128 stands for zero in the data rows.
Here are some points:
[186  81 123 101 128 117 160 104]
[178  97 110 180 127 132 120  91]
[122 185 163 140 139  66 118  85]
[ 83 228 128 185  73 174  90 117]
[178  61  87  89 141 181 163 114]
[131 122  95 114 172  94 168 103]
[100 161 118 141 101 144 184  77]
[116 172 110 134 103 131 176  80]
[153 134  31  95 129 200 146 150]
[143  85  72 148 175  85 136 160]
[ 86 111  91 224 137 149 150  96]
[ 87  98 195 188  93 149 152  71]
[ 99 209 183 170  82 143  74 105]
[ 87 227 144  80 181 117  80 122]
[119  44 100 157 151 110 179 137]
[141 105 183 158 125  27 120 135]
[124  93 125  63 219 110 144 116]
[141  66  98 214 133 128 137 113]
[167  66 145 154 124 121 152  85]
[154  96 105 125  63 164 186 125]
[136  91  94 123 161 166 172  77]
[168 157 105 167 130 153  53 132]
[ 92 227 165 154  52 139 105 122]
[ 98  60 143 254 110 176 110 109]
[ 87 208 151 194  62 168 102 100]
[143  50 111  44 164 109 146 214]
[146  92 123 113  93 128 195 110]
[139  78 174 157 151 108 137  69]
[161  42 120  82 186  97 139 159]
[202 109  85 146  95 188  99 130]
[ 89 242 135 116 149 103  84 124]
[158 115 176 151 129 108 121  66]
[ 94 211 169 182  63 144  90 112]
[164 109 172 161 140 100 101  81]
[105 151  70 174  61 191 169 130]
[147  66 193 153 112 105 145  87]
[181 154 127 168  97 121  71 132]
[ 96 135  71 151  61 186 186 150]
[154  38 155 157 143 116 148  95]
[116  69 108 102 176  64 125 225]
[ 86 224 154 155 122 109  57 149]
[ 92 249 135 118 132 124  74 128]
[120  33 127 107 212 101 137 154]
[138 202 183 111 122  94  84  98]
[106 200 193 129 137  80  79 108]
[111 144  93  82 133 194 189  80]
[ 95 112  98 168  80 145 196 125]
[141  54 138 200 110 151 150  88]
[219  93 125  90  87 166 108 142]
[109 221 157 163  68 164  90  97]
[106 104 104 122 109 207 197  80]
[ 94 144 135 163 109 100 181  87]
[150  39 131 194 145 181 120  85]
[107 113 125 134 124 130 194  81]
[199  58 109 141 138 136 118 123]
[183  85 100 189 130 142  91 125]
[157  56 114 188 137 152 139  89]
[113  88 150 120 213  58 122 128]
[132  40 137  71 172  80 166 172]
[155 152 155 156 112 100 125  71]
[166 173 113 147 126 176  46 126]
[165 112 116  86  84 177 182  96]
[ 74 211 187 170  69 174  78 111]
[128 101 112 129 162  30 120 203]
[141  94  79  25 175 152 167 162]
[144 113 150  46 160  40 121 201]
[164 116 110 133  93 168 167  78]
[ 82 220 171 176  74 144  79 120]
[172  48  88 104 158 108 140 178]
[142 138 172 115 125 114 150  58]
[ 97 199 198 164  76 123  92 101]
[120 132 159 129 141 221  13 169]
[107 168 103 122 124 114 183  92]
[136  85 124 210 104 188 136  71]
[114 201 176  86 144  97 124  75]
[110 227 162 145  86 158  91  85]
[101  73 133 141 113 101 201 127]
[143 203 137 167  73 131  69 138]
[124  76  87 177 160  84 157 138]
[ 98 213 145 175 102 171  94  73]
[172 154 118 169 110 130  55 150]
[105 110  97  44 135 110 134 255]
[ 86 110  71  22 122 255 122 229]
[149  24 160 157 137  85 149 134]
[101 218 153 175  73 172  86  97]
[ 74 232 170 155 104 102  90 120]
[154  84 122 108 167 112 164  89]
[170  97  92 191 118 134 130 104]
[127 141 146 109 160 118 154  57]
[183  35 166 105 134 116 141 116]
[124  50 128 152 165  46 139 180]
Then 24 other points, each followed by its number:
[122  65  93  67 192 111 120 223] 0
[124  39 159 129 191  67 137 139] 1
[130  22 129 119 150  82 136 218] 2
[149  20 145 180 168 118 108 130] 3
[183 148 140 145 103 142  49 146] 4
[ 98 219 162 173  66 139  96 107] 5
[  7 104 145 148 150 188 183 103] 6
[107 213 157 177  80 153  89  91] 7
[161  81 148 158 133 166 132  57] 8
[ 92 155  81 187  44 196 159 142] 9
[148  95 125 117  94 166 187  83] 10
[ 90 228 135 109 170  90  92 117] 11
[110 246 133 103 128 121  69 140] 12
[ 89  91 122  65 118 138 215 149] 13
[161  92 122  99 136 125 177  89] 14
[167 166 121 130 152 151  46 127] 15
[151 134  93 159  76  82 156 159] 16
[155 124 179 109 157 109 118  65] 17
[154  64  81 125 124 159 182 123] 18
[111  50 127  89 190  69 159 178] 19
[113 191 177 176  94 131  95  78] 20
[164  62 112 156 150 139 148  88] 21
[128  53 140 113 218  90 116 138] 22
[149  54 102 161 137  87 163 144] 23
Which two of these numbered points are nearest to each point below, ignoring the direction in which the first points spread most? Their numbers follow each, nearest first.
[123 160 107 149  36 131 168 152] > 16 9
[120 180 131 201  99 174  96  72] > 21 7
[135 177 196 117 129 121  93  69] > 17 20
[142  56  78  96 145 164 187 137] > 18 10
[ 97  82 131  70 124 115 211 148] > 13 5
[102 214 150 129 164  83  80 112] > 11 22
[153  63 106 216  93 117 130 150] > 23 3
[  2 190 167 189 113 183 113 110] > 6 19
[150 170 169 137 137  57  80 122] > 1 22
[118  18 180 166 160 192  52 167] > 3 2
[117 186 108 121 113 130 170  79] > 14 18
[ 87  55  89 164  71 207 188 171] > 9 18
[ 90 110  93 165  57 169 192 152] > 9 18
[162 165 166 124 139 146  76  72] > 17 20
[ 75 172 141  83 224 111  78 142] > 11 22
[169 138 101 158 153 139  53 144] > 15 4
[133 128  48  92 152 151 173 136] > 18 14
[199 134 136 104 142 149  80  97] > 15 4
[138  62 149 176 130 162 150  64] > 8 21
[147 183  50  95 142 118 126 161] > 12 11
[ 74 112 110  55 165 125 103 255] > 0 12
[115 131 170  65 199  71 135 103] > 11 17
[151  74 105 170 144  93 156 112] > 23 7
[181 157 137 134 116 145  46 141] > 4 15
[ 81 161 116  93 104 110 203 129] > 13 5
[116  84 160  85  81 229 191  81] > 10 18
[ 71 145  94  85 148  99 110 255] > 0 12
[ 68 116  99  88 173 101 108 253] > 0 19
[ 92 220 164 165  45 148  98 130] > 5 7
[ 78 111  75  75 143 129 138 255] > 0 2
[163  30 109  94 196 132 118 161] > 15 22
[188  97 149 151 120 160 104  74] > 8 21
Here are 24 other points, each followed by its number:
[135  76 149 176 154 131 140  65] 0
[164  67  96 111 188 116 141 121] 1
[114 188  90 125 103 159 170  84] 2
[167 146 122 167 133 172  47 116] 3
[ 91 217 168 115 155 111  99  80] 4
[150 142  55  70 130 191 168 120] 5
[190  89 119  82  89 150 168 120] 6
[178 156 155 130 134 120  79  89] 7
[139 155 184  66 149  35 124 132] 8
[140 152 116 132 115 152 163  61] 9
[166 135  76  51 160 151 155 117] 10
[104 144  84 141  48 178 185 149] 11
[114 152  81 148  37 199 169 147] 12
[141 141  85 112 123 166 176  81] 13
[ 99 137 145 109 135   9 139 203] 14
[123  59  84 166  88 184 186 135] 15
[170  75 113 127 163 126 148  90] 16
[160 146 123 160 150  57 100 121] 17
[ 73 222 159 155 145  94  83 112] 18
[ 71 240 150 139 133 101  81 131] 19
[100 221 166 146  85 164 105  74] 20
[150  91 111 159 148 168 146  62] 21
[151 103 146 169 164  65 114 101] 22
[147 104 124 110  80 132 193 112] 23
The same question for these:
[112 134  70 128  51 200 182 159] > 12 11
[172 136 115 169 130 151  47 143] > 3 1
[ 77 134 144 104  81 136 209 119] > 23 20
[125  12 124 177 109 159 174 134] > 15 0
[122  62 112 129 224 132 121 114] > 1 18
[137  62 132 176 125 211 146  60] > 21 0
[112 121  99 115  60 156 201 147] > 11 12
[102 103  83  71 113 255 120 131] > 5 12
[162  79 107  92 202  92 121 144] > 1 19
[124 121  20 128 150 195 137 168] > 5 12
[145  63  97  62 164 103 128 227] > 19 18
[ 78 144 101 151  44 160 188 162] > 11 12
[127 116 196  85 158  26 130 138] > 8 18
[183 117 115 175 124 144  59 138] > 3 7
[168 174 116 153 101 198  52 119] > 3 1
[133  70  85  90 177  90 129 218] > 19 18
[111 129 170 111 164   8 111 178] > 14 8
[127 176 162  80 125  23 141 148] > 8 14
[115  71  76  83 127 255 146 118] > 5 13
[167  75 105 147 146 113 155 101] > 16 1
[125  96  97 165  56 187 183 124] > 15 12
[ 97 194 181 177 108 110  97  83] > 22 16
[147 149 165 103 183  73  88 105] > 4 18
[118  91 106 162  47 215 182 122] > 15 12
[ 92 170  89 139  45 195 179 134] > 11 12
[170 176  64  86 122 153 140 120] > 10 5
[130 190 167 149 118 145  94  61] > 16 20
[ 77 251 154 117 123 114  83 127] > 19 18
[ 93 141 134 130  90 201 185  63] > 13 9
[173 128 105 137 146 152 127  69] > 16 21
[162 139  91 194 122 163  61 137] > 3 1
[130   0 141 142 127 192 152 162] > 15 20
